These views show one set of named points, seen from different sides, and a view may be mirrored.
A view may leave some points out. In some views, one point has been moved. Which views, in the order they come, and which point in each? Write none if no view has one.
Scene 1:
view 1:
  k917 [ -4  -2  28  -8  -2  -8 -10  -3  11  -1  -4  -5]
  k486 [ -5  -1  18  -2  -3 -13  -3   0  19   9   3  -8]
  k579 [-12  -7  19  -5   6 -11  -4  -2  18   1  -5  -9]
  k971 [ -7   0  20  -6  -7 -11  -5  -1   7   0   6  -5]
  k30 [ -4   4  23 -11   2 -17  -1  -1  13   0   5  -2]
  k977 [ -6  -1  16   1 -11 -10  -5   0  12   8   7  -9]
  k80 [ -3   2  23  -3 -13  -9  -8  -1   8   4   7  -6]
  k60 [ -3   2  24  -8   0 -14  -4  -1  16   3   1  -4]
view 2:
  k30 [-3  6 18 -4 -8  1 -1  4 -6  2  2  0]
  k849 [ 3  3 17 -9 -7 -3  3 11 -6  4  3 -6]
  k80 [ -1   1  16 -12  -9  -4   8   2  -3  -6  -1 -13]
  k917 [  4   2  16 -11  -7  -4   6  13  -7   6   4  -9]
  k60 [-2  4 14 -6 -6  0  2  5 -8  4  1 -4]
  k971 [ 2  1 17 -9 -9 -3  2  5 -3 -6  0 -6]
  k140 [-2  4 15 -6 -7  0  1  3 -7  2  1 -3]
view 3:
  k30 [-20   7   4  18  -1   6  12   4  14   3   5  -5]
  k579 [-23  -1  11  15   3   2  21  -1   1   6   0  -8]
  k805 [-15   3   6  19   1   1  13   7  13   4   2  -2]
  k849 [-20   3   1  11   2   6  13   1   5   1   6  -9]
  k977 [-10  -1   9  11   5   2  12  14   2  -1   0   1]
  k60 [-18   3   3  16   2   2  13   2  10   3   5  -6]
  k486 [-14  -1   9  17   4  -2  15   6   6   4   1  -1]
  k917 [-20   1  -1   9   4   5  13   0   2   0   8 -10]
  k140 [-17   4   4  17   1   3  13   5  11   3   4  -4]
  k971 [-17   5   6  11   2   9  12  10   6  -1   3  -4]
  k80 [-12   3   2   9   4   6   8  12   4  -4   5  -2]
view 4:
  k971 [ -5  -9   9  19   2  16   4  10  -2  -1 -20  -6]
  k30 [ -2  -6   5  24  -4  15   7   2   0  -7 -23  -3]
  k60 [ -2  -4   9  20  -6  14   3   2   2  -7 -22  -7]
  k977 [ -4  -8  12   9   4  17   0  13   3  -3 -25  -8]
  k579 [ -8 -11  17  18  -2   9   8  -2   9 -10 -21 -11]
  k849 [ -5  -7  12  22  -5  13   3   3   0  -4 -16 -10]
  k917 [ -5  -6  15  22  -7  12   1   4   0  -3 -13 -12]
  k140 [ -2  -5   7  20  -4  15   4   3   1  -7 -23  -5]
  k486 [ -3  -6  11  12  -1  15   2   5   7  -9 -27  -7]
  k805 [ -1  -5   6  17  -3  16   4   3   4  -8 -27  -4]
view 5:
  k977 [ 14  -7   8 -27 -14  13  33  11   7  10  30   1]
  k579 [ 18   0   9 -18 -22   7  37   8   1  12  38  10]
  k140 [  9  -6  19 -18 -18  11  37   9   8   6  31   8]
  k30 [  9  -6  22 -15 -19  11  39   8   7   3  32   8]
  k971 [  9 -11  17 -18 -14  14  33   6   4   5  38   4]
Views with a point moved: view 5
  moved in view 5: k977
